0: [0.03 -0.14 -2.10 -1.04 -1.73 -1.56 0.04 -1.80 -2.42 -2.86 -1.43 -1.35 -1.18 -1.54 -1.04 -1.80]
1: [0.50 0.39 -2.09 -0.38 -1.66 -1.41 0.75 -1.23 -1.57 -1.79 -0.87 -1.00 -1.30 -0.11 -0.86 -1.29]
2: [1.70 0.93 0.23 1.11 0.08 -0.86 1.30 -0.28 -0.46 -0.35 0.42 -0.33 -0.56 1.22 -0.21 -0.38]
3: [2.07 1.62 1.48 1.53 -0.14 -0.47 1.37 0.21 0.59 -0.40 0.15 0.42 -0.04 1.10 0.07 -0.10]
4: [4.04 2.68 3.47 2.66 1.24 0.72 3.00 1.64 2.81 1.72 1.05 2.20 1.30 3.23 1.48 1.61]
5: [0.94 0.52 -0.97 0.10 -1.20 -1.04 1.12 -1.07 -1.18 -1.89 -0.42 -0.19 -1.04 0.12 -0.68 -0.89]
6: [1.62 1.36 0.14 0.75 -0.42 -0.88 1.40 -0.14 0.01 -0.45 0.15 0.05 -0.34 1.37 -0.12 0.02]
7: [1.26 1.36 -0.57 0.63 -0.84 -0.61 1.25 -0.14 -0.28 -0.93 -0.38 -0.11 -0.27 0.52 -0.30 -0.33]
8: [1.80 1.24 0.41 1.23 -0.24 -0.37 1.86 0.12 0.22 0.13 0.59 0.23 -0.18 1.54 -0.11 0.11]
9: [0.97 0.72 -1.03 0.33 -0.99 -1.04 1.26 -0.70 -0.97 -1.37 -0.56 -0.59 -0.84 0.48 -0.52 -0.73]
10: [1.56 1.31 0.09 0.72 -0.44 -0.88 1.42 -0.17 -0.09 -0.48 0.12 0.00 -0.36 1.32 -0.15 0.02]
11: [0.68 0.38 -0.88 0.34 -0.81 -1.15 0.52 -0.76 -1.26 -1.38 -0.22 -0.90 -0.76 0.28 -0.60 -0.84]
12: [1.58 0.91 -0.91 0.24 -1.05 -0.84 1.16 -0.43 -0.22 -0.73 -0.18 0.11 -0.60 0.81 -0.38 -0.18]
13: [1.00 0.61 -1.12 0.19 -0.89 -0.50 1.58 -0.54 -1.22 -1.52 -1.14 0.00 -0.71 -0.76 -0.13 -0.70]
14: [1.05 0.08 -1.51 0.21 -0.50 -0.27 1.05 -0.60 -1.57 -2.30 -1.04 0.11 -0.56 -1.32 -0.47 -0.85]
15: [1.94 0.93 0.29 1.30 0.15 -0.07 2.15 -0.23 -0.34 -0.63 0.01 0.35 -0.28 0.84 -0.16 -0.58]
16: [1.70 1.29 -0.09 0.72 -0.53 -0.41 1.42 -0.13 0.28 0.04 0.13 0.35 -0.23 1.27 -0.20 0.42]
17: [0.42 0.29 -1.84 -0.23 -1.12 -1.04 0.41 -0.75 -1.96 -2.56 -1.17 -0.76 -0.98 -1.17 -0.75 -1.19]
18: [0.47 0.58 -0.78 0.16 -1.36 -1.32 0.57 -1.28 -1.66 -2.55 -0.61 -0.63 -1.19 -0.44 -0.81 -1.40]
19: [3.81 2.53 3.14 2.44 1.05 0.59 2.86 1.45 2.55 1.49 0.94 2.00 1.17 3.00 1.33 1.44]
20: [1.09 1.04 -0.78 0.38 -0.70 -1.15 0.77 -0.28 -0.96 -1.26 -0.42 -0.50 -0.71 0.68 -0.52 -0.30]
21: [1.05 0.90 -1.34 -0.30 -1.22 -0.90 1.08 -0.61 -0.54 -1.25 -0.52 -0.21 -0.69 0.33 -0.52 -0.52]
22: [1.44 0.89 -0.11 0.65 -0.64 -0.81 1.24 -0.24 -0.08 -0.73 -0.10 0.16 -0.78 0.69 0.12 -0.29]
23: [1.19 0.52 -0.33 0.50 -0.53 -0.98 1.16 -0.55 -0.99 -1.92 -0.54 -0.34 -0.78 -0.26 -0.36 -0.85]
24: [0.96 0.69 0.11 0.63 -0.31 -1.22 0.83 -0.44 -1.21 -2.40 -0.65 -0.76 -0.74 -0.25 -0.05 -0.81]
25: [1.81 1.05 0.68 1.27 0.64 -0.59 1.51 -0.16 -0.46 -0.27 0.62 -0.22 -0.53 1.81 -0.28 0.01]
26: [1.41 1.03 0.01 0.76 -0.66 -1.02 0.86 -0.39 -0.04 -0.99 -0.03 -0.55 -0.50 1.08 -0.16 -0.27]
27: [0.92 0.95 -1.65 -0.21 -1.87 -1.58 0.29 -1.21 -0.69 -1.84 -0.62 -1.00 -0.87 -0.15 -0.95 -0.97]

[1.77 1.10 0.90 1.24 0.57 -1.11 1.63 -0.47 -0.31 -0.34 0.57 -0.27 -0.97 1.97 -0.26 -0.05] 25 2 6 10 8
[1.19 0.71 -1.06 0.35 -1.30 -0.35 1.65 -0.50 -0.70 -1.89 -0.92 0.04 -0.75 -0.39 -0.26 -0.99] 13 23 5 9 21
[-0.07 0.39 -2.01 -0.41 -1.69 -1.65 0.35 -1.38 -1.44 -2.11 -0.52 -1.09 -1.07 -0.25 -1.11 -1.44] 1 27 18 17 0
[0.94 0.79 -0.06 0.52 -0.56 -1.13 1.40 -0.30 -0.77 -0.81 0.02 -0.67 -0.59 1.07 -0.09 -0.33] 26 22 20 10 2
[1.88 1.27 0.55 1.33 -0.13 -0.33 1.92 0.14 0.27 0.21 0.66 0.23 -0.14 1.67 -0.08 0.14] 8 16 25 6 10
[1.38 0.87 -0.19 0.56 -0.76 -0.88 1.17 -0.28 -0.12 -0.84 -0.14 0.10 -0.83 0.64 0.06 -0.34] 22 26 12 7 10
[2.07 1.60 1.54 1.57 -0.09 -0.46 1.38 0.21 0.53 -0.43 0.15 0.43 -0.04 1.11 0.10 -0.08] 3 8 6 15 10
[1.11 0.85 -0.35 0.24 -0.98 -1.22 0.67 -0.18 -0.36 -1.29 -0.32 -0.25 -0.78 0.78 -0.52 -0.38] 20 26 12 7 9
[0.49 0.57 -0.75 0.16 -1.31 -1.30 0.59 -1.25 -1.66 -2.54 -0.63 -0.64 -1.17 -0.44 -0.77 -1.38] 18 5 17 1 11
[2.11 1.89 1.01 1.08 -0.76 -0.47 1.44 0.24 0.86 -0.47 -0.13 0.74 0.09 0.95 0.08 0.11] 3 16 8 6 10
[1.25 0.86 -0.43 0.81 -0.64 -0.90 1.23 -0.56 -0.25 -0.47 0.16 -0.39 -0.45 1.18 -0.55 -0.56] 26 10 22 12 2
[2.75 1.97 2.43 2.63 1.69 -0.08 2.25 0.76 1.17 1.18 1.38 0.45 0.26 2.79 0.76 0.79] 19 4 3 8 25
[1.03 1.34 -1.74 -0.92 -2.43 -1.34 0.48 -1.75 -0.70 -1.55 -0.88 -0.68 -0.94 -0.24 -1.23 -0.84] 27 1 21 5 18
[2.65 2.23 1.09 1.78 -0.01 0.08 1.71 0.08 0.80 0.21 0.30 0.52 0.62 1.29 -0.02 -0.11] 3 8 16 15 6
[1.07 1.03 -0.84 0.34 -0.78 -1.18 0.73 -0.34 -0.96 -1.30 -0.43 -0.54 -0.73 0.62 -0.55 -0.34] 20 9 11 21 7
[0.56 0.38 -1.37 0.15 -0.90 -1.30 0.66 -1.26 -1.89 -2.35 -0.53 -0.87 -1.51 -0.32 -0.90 -1.33] 18 1 17 5 11
[0.87 0.41 -1.31 0.18 -0.84 -0.96 1.04 -0.78 -0.88 -0.92 -0.15 -0.43 -0.95 0.70 -0.50 -0.35] 9 21 20 11 12
[2.89 1.88 2.33 2.48 1.38 0.00 2.38 0.99 0.90 1.38 1.16 0.78 0.52 2.44 0.81 0.47] 19 4 3 8 25
[1.80 1.25 1.11 1.59 0.82 -0.68 1.91 0.05 -0.11 0.10 0.68 -0.26 -0.19 2.12 0.35 0.22] 25 8 2 3 6
[1.84 1.28 1.21 1.66 0.95 -0.69 1.91 0.10 -0.07 0.15 0.74 -0.28 -0.16 2.25 0.40 0.25] 25 8 3 2 6
[1.47 1.02 -0.19 0.65 -0.72 -0.80 1.18 -0.37 -0.39 -1.21 -0.27 -0.19 -0.42 0.52 -0.39 -0.78] 7 22 26 12 20
[0.87 0.43 -1.31 0.17 -0.83 -0.97 1.03 -0.79 -0.88 -0.91 -0.15 -0.44 -0.94 0.72 -0.50 -0.36] 9 21 20 11 12
[0.99 0.87 -1.44 -0.36 -1.26 -0.93 1.02 -0.61 -0.58 -1.32 -0.55 -0.26 -0.72 0.30 -0.54 -0.54] 21 9 5 20 12
[1.58 1.03 -0.92 0.07 -0.91 -0.39 1.53 -0.87 -0.05 -0.45 -0.37 0.09 -0.42 0.46 -0.41 -0.33] 12 7 21 22 9
[1.18 0.92 -0.47 0.23 -0.67 -0.98 1.36 0.29 -0.32 -0.64 -0.22 0.04 -0.72 0.75 0.07 -0.15] 22 7 12 10 26
[1.13 0.59 -1.29 0.13 -1.12 -0.98 0.90 -0.68 -0.34 -1.33 -0.58 0.16 -0.85 0.15 -0.58 -0.49] 21 9 5 12 20
[0.61 0.30 -0.96 0.31 -0.81 -1.20 0.44 -0.84 -1.38 -1.45 -0.23 -0.99 -0.80 0.22 -0.65 -0.92] 11 9 5 20 23
[0.93 0.80 -0.05 0.51 -0.58 -1.16 1.42 -0.28 -0.75 -0.80 0.03 -0.68 -0.58 1.12 -0.08 -0.32] 26 22 20 10 2
[0.56 0.62 -0.69 0.23 -1.27 -1.25 0.65 -1.18 -1.54 -2.39 -0.55 -0.56 -1.11 -0.34 -0.74 -1.29] 18 5 11 23 17
[2.41 1.56 1.58 1.69 0.05 -0.38 1.37 0.07 0.51 -0.58 0.11 0.85 0.24 0.93 0.12 -0.24] 3 8 15 6 25
[1.82 1.23 0.46 1.27 -0.20 -0.35 1.90 0.13 0.23 0.18 0.63 0.22 -0.17 1.60 -0.10 0.11] 8 16 6 10 25
[1.66 0.18 -0.29 0.86 -0.09 -0.26 1.96 -0.78 -0.94 -1.54 -0.64 0.05 -0.46 0.24 -0.21 -0.49] 23 15 13 22 9
[0.66 0.73 -0.82 -0.03 -1.49 -1.60 0.32 -0.96 -1.20 -2.43 -0.60 -0.98 -0.96 -0.18 -0.86 -1.23] 18 27 5 11 1
[1.73 1.32 -0.02 0.75 -0.51 -0.41 1.42 -0.09 0.34 0.13 0.16 0.37 -0.21 1.35 -0.19 0.49] 16 6 8 10 22
[2.75 2.36 2.23 2.31 0.52 -0.16 1.87 0.93 1.07 0.19 0.41 0.52 1.29 1.89 0.17 0.33] 3 8 19 25 16
[1.26 0.95 -0.56 0.27 -0.62 -1.08 1.02 -0.13 -0.75 -1.45 -0.42 -0.69 -0.70 0.52 -0.38 -0.21] 20 9 7 23 26
[1.54 0.77 -1.17 0.67 -0.73 -0.68 1.40 -0.44 -0.66 -0.88 -0.17 0.02 -0.98 0.53 -0.34 -0.42] 12 7 9 20 22
[1.08 0.52 -1.67 -0.21 -1.48 -0.90 0.96 -0.83 -0.55 -1.51 -0.59 0.02 -0.79 0.06 -0.58 -0.75] 21 5 9 27 13
[0.53 0.51 -1.83 -0.61 -1.49 -1.36 0.15 -0.89 -1.48 -1.98 -0.93 -0.89 -1.22 -0.34 -0.67 -0.98] 1 27 17 18 5
[1.17 0.83 -0.44 0.58 -0.82 -0.92 0.52 -0.20 -0.75 -1.51 -0.53 -0.22 -0.71 -0.04 -0.32 -0.93] 23 20 9 11 24
[1.44 1.01 -0.50 0.31 -0.98 -0.66 1.40 0.07 -0.23 -1.30 -0.43 0.24 -0.42 0.28 -0.03 -0.63] 7 22 12 21 20
[2.84 2.48 2.45 2.41 0.58 -0.16 1.86 0.99 1.19 0.27 0.48 0.53 1.40 2.01 0.18 0.39] 3 19 8 25 4
[-0.87 -0.26 -3.80 -2.08 -3.59 -2.37 -0.26 -2.45 -2.55 -3.50 -1.79 -1.75 -1.89 -1.46 -1.92 -1.76] 0 1 17 27 18
[1.22 0.48 -0.91 0.22 -0.49 -1.05 1.21 -0.74 -1.08 -1.10 -0.23 -0.53 -1.10 0.65 -0.67 -0.60] 9 20 11 5 21
[1.78 0.98 0.81 1.49 0.68 -0.50 1.82 -0.09 -0.62 -0.19 0.71 -0.24 -0.58 1.79 -0.03 0.11] 25 2 8 15 6
[0.06 -0.12 -2.10 -1.01 -1.73 -1.55 0.09 -1.76 -2.38 -2.79 -1.39 -1.34 -1.19 -1.44 -1.03 -1.78] 0 17 1 18 27
[1.40 1.07 0.07 0.78 -0.67 -1.04 0.81 -0.38 0.03 -0.96 -0.02 -0.56 -0.47 1.12 -0.15 -0.24] 26 10 22 6 7
[1.77 1.22 1.01 1.54 0.83 -0.72 1.86 0.04 -0.17 0.03 0.66 -0.31 -0.21 2.11 0.32 0.18] 25 8 2 3 6
[1.24 0.56 -0.30 0.54 -0.51 -0.95 1.17 -0.51 -0.90 -1.83 -0.49 -0.32 -0.76 -0.13 -0.33 -0.77] 23 24 9 5 20
[3.12 2.01 1.95 2.08 0.90 0.47 2.77 0.53 1.56 1.38 0.75 1.11 0.40 2.49 0.47 1.07] 19 4 3 8 25
[1.98 0.98 0.40 1.33 0.18 -0.06 2.16 -0.17 -0.26 -0.56 0.05 0.39 -0.23 0.90 -0.12 -0.51] 15 8 2 6 10
[1.14 0.17 -1.28 0.33 -0.38 -0.25 1.11 -0.54 -1.46 -2.16 -0.91 0.13 -0.53 -1.12 -0.41 -0.76] 14 13 23 5 17
[1.08 0.14 -1.47 0.20 -0.53 -0.27 1.08 -0.62 -1.47 -2.19 -1.00 0.11 -0.55 -1.21 -0.47 -0.81] 14 13 23 17 5
[1.41 1.00 -0.51 0.28 -1.01 -0.67 1.41 0.09 -0.26 -1.37 -0.45 0.24 -0.43 0.24 -0.02 -0.67] 7 22 12 21 20
[0.99 0.86 -1.36 -0.32 -1.24 -0.95 0.99 -0.62 -0.61 -1.35 -0.54 -0.27 -0.74 0.29 -0.55 -0.56] 21 9 5 20 12
[1.46 0.71 -0.91 0.50 -0.95 -0.58 1.73 -0.55 -0.58 -0.55 -0.12 0.13 -0.61 0.53 -0.41 -0.58] 12 7 22 9 21
[1.10 0.83 -0.43 0.23 -1.00 -1.20 0.69 -0.21 -0.41 -1.31 -0.34 -0.27 -0.79 0.73 -0.52 -0.39] 20 12 26 9 7
[0.93 0.62 -1.06 0.02 -1.26 -1.36 0.68 -0.99 -0.80 -1.73 -0.52 -0.41 -1.05 0.18 -0.85 -0.76] 5 9 11 21 27
[1.11 0.99 -0.82 0.38 -0.57 -0.70 1.26 -0.37 -0.97 -0.80 0.04 -0.42 -0.67 0.45 -0.49 -0.49] 20 9 7 12 21
[0.97 0.01 -1.32 0.28 -0.81 -0.59 1.22 -1.02 -1.73 -2.22 -0.89 -0.16 -0.67 -0.91 -0.70 -1.75] 14 17 13 18 5
